Each path is a new rotation, seen through one point. The rows after it are directions, each followed by how far the rotation turns it, in degrees each step (0 if it stays put).
Each turn is a multiple of 5 degrees from 10 to 175, or 0.
Each row of a path follows its step; steps can be skipped.
Path 1:
step 1: -73	118	155	192	-59	72	119	33	-168	70	-394	-31	192	2	-197	-214	-9	164	-300	-200	5	83	-1	-1	292	-25	-21	-190	-105	-222	69	187	-280	-361	81	-116	-228	-175	-44	9	73	87
step 6: 93	-276	-203	50	117	-20	-237	-99	168	140	-44	-27	484	-85	84	32	168	-130	-256	-103	245	-149	-76	138	198	-135	170	-73	-47	-20	-73	24	12	-47	-182	169	-225	208	-82	-53	264	-5
step 10: 150	-127	5	-70	81	86	-87	36	-63	-13	28	94	258	-49	-167	-154	-54	331	-39	-304	5	-28	-138	97	-65	-127	353	8	-116	-51	-419	340	-154	-120	295	63	70	-18	142	-176	42	53
step 11: 13	-100	-19	414	151	-18	-191	-393	-109	58	-73	30	-80	10	-129	204	201	116	-107	-243	56	-15	-34	-23	-128	197	28	112	7	48	-110	185	-80	-136	441	13	-85	-48	-165	161	126	287
step 14: 78	-104	-129	40	157	-26	-169	-322	-33	163	-15	-90	122	-119	-181	108	95	-106	5	-228	87	-32	-104	232	93	-10	86	-200	-55	-134	132	317	79	179	128	136	-116	-48	-368	-199	436	35
step 18: -48	74	-153	165	-88	185	-183	101	-38	33	-5	-6	489	-153	34	-265	-72	180	88	-154	77	-129	-187	27	-123	-134	330	-67	-222	-134	33	254	-91	-168	-35	122	-293	15	-22	-162	-151	164
step 20: 61	-119	-193	302	36	-243	-15	-116	-178	-110	-31	87	188	-381	58	-99	206	-127	-161	-92	18	-165	-103	62	152	-222	-86	-303	-190	-211	-192	166	15	-297	43	-54	-276	33	-30	-78	65	138
step 23: 149	-101	128	93	-90	-186	-109	-214	-105	117	-169	-4	11	54	86	138	-14	74	-295	-279	-64	-16	-30	176	-47	-238	-111	124	-23	-22	-280	-120	109	-182	80	-68	-507	98	-144	-120	246	240
step 24: -67	-27	-45	32	-135	249	-117	-129	5	152	57	214	351	53	-189	7	5	264	-183	-146	50	132	-123	107	132	-270	194	36	217	-335	-163	225	55	-201	25	-223	-50	158	-24	183	135	-62
Speeds:
-52	18	-10	-91	-45	-74	-64	-62	1	-11	23	113	24	47	-32	-11	4	-16	14	17	-9	-36	40	-90	42	-46	73	-69	-93	-26	46	104	76	-7	-34	18	37	-8	51	-18	22	45 => 175
-23	-27	-9	-22	22	-153	37	55	-7	21	-25	-56	31	-17	-145	65	38	31	34	-9	-32	74	-33	11	100	-35	84	23	32	-10	-13	-20	-55	-28	-27	-12	52	24	15	20	-62	-40 => 155
27	67	0	-45	38	-72	52	-7	-69	-42	-44	49	-78	-71	46	23	-34	-30	-20	-6	-74	-5	-4	75	41	23	13	39	-27	28	-19	14	51	-92	100	41	55	-94	-74	-47	57	-20 => 120
-18	-54	-44	39	61	-53	4	77	24	-33	12	-39	-16	30	0	3	89	-101	-58	-41	-12	48	16	-39	40	-29	-66	-8	-111	98	48	20	-5	5	-19	-16	-113	-17	-18	4	101	-25 => 130
10	83	67	-37	-44	80	-13	34	-24	137	20	-7	-6	50	2	42	26	16	-68	-96	-47	22	48	-34	-3	-105	33	9	44	7	11	-30	0	-27	-83	33	-3	-82	-38	-35	25	-73 => 45
-42	34	-2	20	-46	87	23	47	66	-23	1	-102	-22	24	-60	48	96	-8	74	-14	32	-97	42	20	26	44	39	104	-84	-59	-42	54	76	-14	24	11	17	2	-38	-48	-7	0 => 100
-11	80	-61	-20	-48	-33	92	-5	2	-73	47	-61	73	-103	87	24	16	0	-72	12	46	-32	50	-49	-7	40	89	-52	-8	5	50	-68	-31	-38	-74	2	-36	30	-41	-48	-38	21 => 25
Path 2:
step 0: 12	-92	129	14	94	44	144	11	-301	-188	-202	177	-213	211	88	190	-151	-151	96	-339	51	111	115	-8	101	241	-85	254	-78	-51	61	2	-193	73	74	-253	113	-31	60	-48	68	-76
step 2: 90	-86	114	-191	51	-211	18	-125	106	162	-220	-65	-82	-47	192	-25	-265	-167	36	-285	-71	275	91	255	64	193	153	110	-125	48	-101	231	20	-49	188	286	-17	40	115	-4	0	-66
step 6: 50	-112	-246	139	238	-86	216	-219	-225	103	140	168	126	34	-30	-108	-187	-142	-71	-123	54	177	124	107	-137	307	152	117	-111	-168	32	135	52	3	2	-33	247	-53	-160	-212	76	107
step 9: -268	-125	-44	-128	255	165	-83	175	212	2	184	193	54	-181	-266	-233	-98	267	50	4	37	-9	336	79	13	120	-2	20	91	91	110	-51	99	74	142	134	37	-124	-138	-112	191	33
step 10: -1	27	-177	-290	-62	-322	189	36	74	-99	17	-234	59	4	5	-94	-9	108	53	-73	108	128	-12	284	89	223	340	-34	-22	-216	38	-114	-9	151	8	133	244	19	20	164	169	162
step 19: -54	-167	82	206	181	-106	-134	-104	-112	-197	-4	71	-112	112	164	-37	-193	-63	-25	206	3	98	-21	-24	117	128	-219	23	-162	210	528	70	-24	-26	93	-86	111	93	169	95	-95	126
step 22: 96	-107	-252	-143	262	54	-40	-76	-104	70	-48	-27	-32	-148	-87	151	151	-223	-65	201	75	-330	180	31	4	204	-176	-121	73	-75	195	-13	139	-73	42	-231	97	-10	-148	59	-105	320
step 24: -52	131	279	121	44	71	110	20	-159	141	14	-15	-305	-167	171	43	130	-188	-119	203	172	-6	118	236	-28	82	157	-137	-12	-72	102	-128	141	50	267	-377	-166	-82	-15	-55	-23	-73
step 25: 119	-31	80	-12	-20	71	-47	-289	5	-59	271	175	-221	-81	95	50	-163	-47	-23	109	24	-107	252	-58	-99	325	-75	-46	-25	87	224	13	48	68	-141	152	278	-314	102	-164	-43	-102
Speeds:
-17	79	16	-48	-51	-70	72	32	49	10	-66	11	66	-4	44	-1	30	-21	45	-6	-15	47	-12	-60	65	50	70	11	78	-33	11	-15	-71	-6	95	15	-57	-68	81	58	-92	-37 => 135
-20	-12	-4	-52	63	-55	-19	60	-5	41	-17	-7	-18	-50	-7	109	-17	-95	-93	-16	-16	21	-8	-64	95	-63	-37	63	-111	-10	57	114	-1	1	-23	-23	2	-9	-12	23	-27	-57 => 20
49	44	21	-22	-24	-46	-53	21	-90	70	-14	-26	-53	-19	41	-64	-36	36	7	-11	22	-92	-34	69	53	82	-151	26	-23	-85	24	-2	-25	27	4	37	-53	30	67	-6	-35	35 => 130
10	55	31	-23	-39	-76	-46	-48	18	97	-23	-27	20	26	-81	-34	88	24	0	12	-56	-69	108	-46	-64	-5	14	22	-54	34	1	37	-53	13	-15	112	35	-53	-13	44	92	-13 => 135
84	13	80	-84	1	106	-17	-6	68	1	-90	81	63	-2	31	20	-25	28	8	40	-33	-68	46	-55	52	17	23	-58	-68	-49	-56	-16	-25	-18	-74	-3	21	51	-39	-60	-62	17 => 80
22	-131	23	29	89	90	-12	-18	-6	109	35	1	29	46	26	-46	19	-17	-35	-30	-54	-41	-43	7	42	34	23	-48	-33	2	-65	-17	19	62	94	3	-40	-86	21	44	12	-86 => 115
22	41	86	39	17	39	-97	-29	-34	-49	38	36	-21	73	43	-78	4	-66	-81	57	26	78	5	11	-57	31	30	56	5	15	14	66	-59	-59	18	54	22	20	43	-67	-64	-90 => 60
Path 3:
step 10: -195	352	-165	136	6	125	-82	-147	-64	-226	-44	58	-140	-199	-100	-23	-53	131	-304	-81	-157	103	-377	-366	135	32	-38	-136	44	181	-132	-95	-18	240	-179	90	96	-41	101	-221	-25	9
step 11: -225	-149	-47	131	-78	68	-298	196	31	67	84	-150	-41	-113	180	-116	-269	106	-149	-322	-182	-156	-236	24	65	104	71	1	-399	61	-140	-11	-274	127	-180	-96	13	157	-201	-150	7	35
step 15: -79	-96	-180	7	-296	117	-37	-112	91	-255	-170	-203	97	-56	-54	-187	47	-95	-239	-173	80	-169	-76	26	215	-19	-29	181	-369	62	-333	25	-358	-37	-227	105	106	147	-91	-100	16	-18
step 16: 113	215	213	-152	-209	27	-117	-155	247	39	-156	21	131	46	-10	-262	-204	-88	-75	-48	50	-153	-180	-353	225	-58	93	-36	-177	-31	92	-237	113	209	13	103	-129	308	-173	-254	83	140
step 19: -256	283	18	-158	-335	127	-108	-54	-12	-12	-55	-93	6	-105	-206	-52	-28	-245	-265	-224	30	-136	-21	-113	269	-253	-170	-100	-131	-33	-196	-263	-56	198	-126	-106	25	224	-161	-45	-82	-75
step 21: 145	18	-156	322	-106	-137	112	-113	278	80	-183	-132	179	10	-110	-439	-123	59	-87	48	39	47	-139	-108	-2	219	-188	134	67	27	-180	-41	8	118	-244	-173	-96	-50	263	-98	284	187
step 23: -150	51	-54	-222	35	-36	65	-114	-13	132	303	-64	-217	-139	109	-4	-219	41	-270	55	-192	32	-23	53	252	-147	-208	-72	-277	79	-334	-175	-141	152	-188	-172	225	145	-188	-196	-131	62
step 26: -147	203	5	46	54	-403	-34	-196	-121	-125	30	88	-250	-11	33	-69	-209	187	-207	-21	-12	-87	-180	112	133	182	-135	129	-72	381	-348	62	-37	40	-54	-192	-35	193	8	-321	-60	-27
step 27: 73	157	-136	-101	-173	137	-65	-132	210	-107	196	-211	-4	79	-104	66	-60	177	-457	25	36	155	-175	-75	-35	149	-65	-46	-352	61	-110	-79	-275	115	-236	-150	98	-60	-165	-182	-13	249
Speeds:
-17	-24	131	-38	7	1	46	78	-31	47	7	27	88	-34	-28	4	119	32	-42	-1	-85	-15	68	53	58	-58	-54	-57	28	1	-53	39	11	56	-6	-43	-72	-46	-36	19	-23	-31 => 65
8	-67	-27	-43	67	-2	22	-65	54	-12	42	-33	-49	8	76	-75	-25	70	53	-86	-53	5	39	146	-54	10	-44	-4	-44	61	-48	-29	-41	-45	47	-54	-22	-59	-26	-17	42	2 => 120
-7	-62	95	2	8	-26	-74	-26	11	-70	-53	2	-38	34	7	69	91	33	-7	-68	-98	-30	-9	-67	-35	55	84	42	-58	59	2	-35	-23	-1	-40	121	-21	-42	-19	14	-14	41 => 20
-38	-83	16	-64	62	29	-12	22	20	-11	-14	-51	-26	70	-66	-85	23	-42	-9	111	-33	-37	49	-6	5	28	22	-63	-96	-117	74	-62	-40	1	22	-8	-27	68	10	-58	8	-4 => 90
8	68	41	29	-55	74	-46	44	63	-31	-29	12	-16	-3	-81	19	-23	5	21	-60	49	0	4	-34	-139	-27	-36	-77	0	42	81	-31	-44	85	25	-79	-81	-34	-39	-33	43	35 => 130
Path 4:
step 0: -87	38	114	-154	-363	-44	5	42	112	-197	-303	-14	-139	262	-239	-62	126	34	77	-48	-61	-140	-116	61	34	106	-34	-94	-346	-154	-137	259	-28	-105	-219	-111	15	116	-37	-63	53	-63
step 2: 51	65	10	-157	-128	164	-90	23	153	-319	-93	110	-278	-150	95	243	22	240	115	221	69	-84	-224	-12	91	125	-41	57	-48	-21	-113	96	176	-52	-128	-222	-136	171	-225	19	238	-89
step 3: 2	41	108	102	-26	75	-9	32	-90	-76	51	98	2	137	-155	-100	15	135	218	-409	83	-10	175	192	-232	-337	-112	-170	-264	-43	-48	142	53	-43	-74	-15	-235	247	-124	-3	-197	-43
step 9: -16	95	241	-194	-181	168	-98	123	-25	-234	-201	124	-55	26	-25	-27	-98	-92	229	-130	133	-22	-34	201	-168	-161	-215	-250	-122	116	-160	51	74	109	-67	-319	-96	187	-25	-214	51	32
step 12: 73	-23	149	87	-281	43	-27	146	246	100	-64	-65	-338	96	-94	-146	28	297	205	-145	80	-13	-23	-23	17	9	49	-133	-299	-176	87	114	130	-32	-79	-3	15	298	-221	-88	-55	-217
step 13: 50	97	7	-39	-4	62	160	-298	-97	-128	-184	401	140	73	59	65	121	-96	41	93	204	-84	234	222	-173	-20	71	-188	-87	13	-181	-128	9	93	63	-36	-204	302	-177	127	-4	53
step 20: 82	-44	-156	-89	-166	164	-220	28	72	-206	-21	209	-95	-178	153	230	234	71	199	158	128	118	200	54	13	-13	67	89	9	-48	-271	97	297	-107	31	-5	-7	112	-313	244	-74	-32
step 21: 20	94	103	-54	-11	-19	8	-93	-185	-197	-54	-19	-190	74	-162	40	-25	319	91	-131	70	-61	-97	-30	-62	-171	-212	-196	-420	31	13	160	-1	55	-167	-225	-220	307	67	-113	109	-123
step 27: 98	25	-103	-322	-240	191	-164	-83	-73	-201	-21	59	-113	92	-75	192	17	107	-26	76	62	136	42	44	-126	148	-79	-381	-226	51	-232	19	-34	23	-80	-375	20	124	-105	-34	84	-110
Speeds:
-45	27	93	33	-45	-6	15	-51	35	39	-25	-28	96	53	3	89	-28	-10	19	-29	17	31	15	19	28	77	117	55	28	41	4	62	25	81	-22	44	39	91	-1	42	59	-82 => 60
65	-18	-81	24	1	8	-32	-87	25	103	88	9	47	43	22	56	6	10	-50	-8	-42	43	54	91	-121	-29	50	-25	6	-23	-13	-47	7	-52	-49	-25	5	-47	-63	33	-64	-59 => 155
-8	21	12	8	-12	7	7	-20	34	19	-26	116	-20	35	-86	9	4	36	-56	38	-68	-26	-20	-35	110	-11	14	-89	37	41	-22	3	-21	-38	19	-51	-72	-69	57	24	27	-156 => 175
-53	-84	-7	-13	-99	58	0	39	12	-47	-15	-32	72	-48	-13	-15	-25	-124	-26	38	-62	70	-68	18	-23	27	-10	9	-8	39	-72	21	-95	20	-49	-48	53	-50	27	-66	-66	-37 => 40
16	27	-28	-51	-19	-21	-81	-35	38	-35	-32	114	1	45	-48	-3	69	-62	-29	29	51	-7	-57	73	-81	76	-73	64	95	14	3	43	0	-33	65	7	45	-12	-38	4	92	28 => 160
-86	-30	-62	38	-102	-72	-12	23	-68	-108	-23	-4	3	46	-7	10	41	4	0	-38	67	48	107	-5	-1	-10	83	-39	54	-44	26	2	-58	-55	-22	-22	-25	-48	46	85	20	47 => 110
Path 5:
step 0: 226	233	63	224	-33	-174	-146	38	-161	0	-57	423	211	-85	172	-88	264	266	-169	-119	-146	104	-103	219	1	-134	-3	-190	51	-18	-38	-29	-126	-68	-118	170	-44	62	-35	78	-193	126
step 5: -107	-127	-199	220	302	227	-90	125	23	12	-21	110	80	38	-175	-94	-229	57	25	78	-173	0	4	-359	-173	-202	162	382	63	51	-6	159	182	-55	-9	52	35	-16	46	-310	-116	75
step 6: 117	451	318	86	202	134	-142	-26	319	-134	-127	196	49	-34	-12	-97	216	100	170	166	48	-14	78	-146	49	-295	89	22	-91	-164	208	67	-49	-114	28	67	64	-80	73	97	-142	5
step 10: 68	125	283	-207	-113	-76	-89	-203	-49	-43	-199	118	-190	-106	-3	216	114	-196	-105	179	140	-46	-128	-73	94	-103	110	200	-117	130	-452	53	-5	129	-157	-209	-217	101	-1	-38	30	-131
step 12: 44	373	14	55	-235	154	181	-229	1	-141	-28	170	192	-26	85	-37	-124	89	-27	284	65	-252	112	-153	-237	-113	58	-178	-176	133	202	-220	-16	86	-322	-23	-116	-1	87	58	95	-31
step 17: -75	40	-109	-35	71	11	-72	105	45	-66	-114	56	-354	77	48	-121	-232	-9	-270	-258	122	134	-187	-232	-53	138	30	-231	121	-115	40	307	9	-246	-219	18	109	79	-145	87	-262	-94
step 18: -183	27	73	93	49	128	-14	47	47	44	-313	-148	30	-29	153	158	-104	92	127	120	-39	-124	51	-167	-452	57	-74	-282	118	75	81	-87	18	-53	-84	387	278	118	119	35	95	-207
step 19: -258	315	33	-193	65	47	-14	82	218	30	-42	-5	-12	214	18	-16	-224	-157	-125	-39	47	8	-193	-28	-42	-90	-90	152	-91	236	-8	75	252	172	357	282	106	-146	-154	283	3	-71
step 24: -86	-30	-67	-102	-270	-84	184	165	0	17	-71	-278	51	-223	106	234	291	39	-26	39	202	-42	99	-141	-81	-9	81	-186	41	-45	-77	-195	226	-305	26	132	-214	34	297	-28	-44	-181
Speeds:
14	-26	104	-7	-80	-13	-29	28	70	10	61	24	1	40	34	-42	59	55	-82	-26	69	41	48	-27	-124	-45	-4	78	-68	-17	-10	19	-54	62	23	4	35	-50	-55	44	39	57 => 110
-71	112	-60	75	103	-69	-26	16	42	57	34	-1	-2	31	12	90	-8	-15	31	86	42	14	5	22	12	-9	-43	-12	-70	25	34	17	-19	23	-57	0	-24	-94	3	15	63	101 => 110
17	15	41	38	-60	-7	54	-43	-80	-13	39	6	17	-25	68	36	-26	1	-17	-94	-36	27	19	-27	36	5	45	-45	-72	-22	1	10	-37	62	-25	-1	-193	-31	40	-38	88	-33 => 25
81	41	75	-38	30	-75	19	180	-32	-30	-41	-57	34	-12	30	29	1	2	46	-10	-1	30	75	18	26	8	-24	-38	98	-55	11	8	-88	-18	19	27	34	-28	-21	-63	48	1 => 160
29	43	-55	37	61	50	-79	57	-37	-65	18	52	-7	6	-22	-46	22	98	-28	-79	-1	-130	64	-22	3	45	14	-85	-48	0	16	73	-25	-43	38	-76	3	37	8	57	21	44 => 125
53	-27	-36	-34	18	-18	-6	57	7	108	24	-54	73	-4	65	-2	43	-10	36	-27	15	-130	-65	-35	4	4	12	87	-61	43	-82	39	16	-19	-70	38	31	34	26	-11	90	-75 => 130
15	21	-107	-33	-2	32	37	19	-60	97	-37	-99	-25	61	-41	-22	91	-45	6	-86	34	34	-70	10	-76	-46	13	-78	4	-52	5	-68	-24	39	75	-5	-13	2	31	33	12	60 => 10
36	-53	-132	-39	24	5	-10	16	44	33	3	16	15	-6	54	-87	-132	-49	-42	-26	44	52	37	12	-9	3	-66	56	33	-7	2	85	1	-74	77	29	-97	-44	-21	-3	6	15 => 175
Path 6:
step 0: -164	14	-59	-53	97	41	144	194	-137	-5	-162	134	-26	192	-56	130	-59	-63	-347	36	201	141	49	-140	-161	-126	-47	-41	421	37	-145	280	-20	143	-197	-3	-125	-4	296	-191	42	407
step 4: -131	98	-64	28	128	-30	62	183	-32	-23	65	-57	-217	-10	102	-22	-225	21	115	15	-167	-100	41	-95	-53	128	448	120	-568	-51	139	-202	-66	-209	255	-15	-8	149	-118	-101	-114	-280
step 5: 21	-186	245	20	-163	453	-147	163	3	98	152	-127	153	215	-66	-110	101	57	-4	-114	-7	-87	-308	-345	-105	6	-144	-296	127	-225	-141	-133	-74	-87	26	255	124	163	-136	71	-58	-8
step 8: -57	46	77	134	-23	36	-108	35	80	78	315	170	250	138	-5	265	-15	16	-149	139	-121	78	-330	19	200	-262	-291	-224	273	169	-91	-52	154	-86	-52	40	-85	59	85	171	-92	428
step 10: 141	-94	-137	-38	25	201	-384	131	-34	-235	-39	-36	-86	-177	-9	-7	92	-116	-94	-46	-497	117	62	115	42	156	212	258	182	-23	182	295	-159	-52	-97	226	96	-22	-4	29	61	-219
step 12: -89	-81	-89	-60	-99	-103	336	-110	-166	35	-216	-226	-28	99	101	65	34	81	38	-34	414	-59	184	74	-154	-106	81	98	-489	48	215	292	-217	-24	-62	31	-236	106	-4	-96	-99	-128
step 17: 58	106	26	66	-63	-102	192	-27	-113	-383	-66	69	161	106	180	56	-81	-369	-160	42	238	-19	-110	117	-80	-152	-209	-297	179	-248	110	-77	315	250	-72	139	-12	97	89	-156	6	192
step 18: 111	64	-216	62	82	-38	-39	-134	-46	246	-66	-28	307	-216	-57	195	-188	-77	-342	120	6	117	420	49	-137	147	-20	197	156	222	97	192	46	39	-234	97	149	2	-2	178	148	-234
step 21: -203	120	47	-31	245	206	-80	-159	-162	334	-13	-29	-168	149	-141	-69	-154	147	7	-160	209	-29	220	-140	-111	-38	123	203	-229	109	214	-70	-189	-366	-186	65	248	17	9	119	59	-258
Speeds:
88	67	46	65	-70	10	-16	24	-50	10	-16	34	0	-17	24	25	-67	-35	28	121	-16	-33	16	-114	0	46	-56	-41	29	-26	13	-46	33	75	46	-39	-41	-70	19	99	-33	46 => 40
-14	90	24	39	-23	-68	30	21	-49	20	4	52	-117	-2	16	60	64	19	-24	-15	-10	-23	-25	46	-5	-132	5	-58	-119	50	38	0	-30	-62	-19	7	-13	-23	60	31	-59	75 => 85
79	53	-60	8	50	34	13	-53	-42	44	53	-88	55	29	15	-71	65	-93	-12	-12	38	87	-109	-6	6	-66	-47	-65	25	38	6	-48	23	15	39	6	13	32	-26	7	-98	-27 => 120
52	-55	-37	-2	11	-21	9	83	75	-33	73	65	-50	-8	52	-72	41	42	-84	-26	14	-62	56	2	-60	-8	-39	-13	48	30	20	-80	-67	86	-50	1	28	30	34	68	-54	-85 => 85
30	61	41	20	-26	86	-61	-147	6	-64	-18	-8	-35	-38	3	-11	24	-14	42	-21	42	-47	26	74	-8	17	-16	-37	35	-119	32	-39	-4	-38	-108	39	77	-45	50	-2	-20	-31 => 95
63	67	-79	-94	-40	87	17	-9	90	83	-23	-24	-105	35	-47	-8	28	1	15	32	40	20	53	46	-60	35	74	-27	25	23	-35	83	-27	46	-7	-55	-56	-24	-25	4	-17	55 => 115
-90	-20	11	59	-18	-16	-35	52	-17	14	-2	-46	27	-10	-109	23	-33	-15	-43	-67	132	-26	7	87	-17	-57	-26	-57	60	-74	-24	2	3	61	76	-48	-82	-31	61	17	-2	-15 => 125
-69	10	-11	27	65	100	-52	-36	-39	47	31	-3	-5	-52	-21	-108	-37	53	-55	-40	-88	39	24	-79	8	-38	-47	-72	1	12	-39	55	-38	-4	-75	4	-53	9	33	71	78	54 => 135
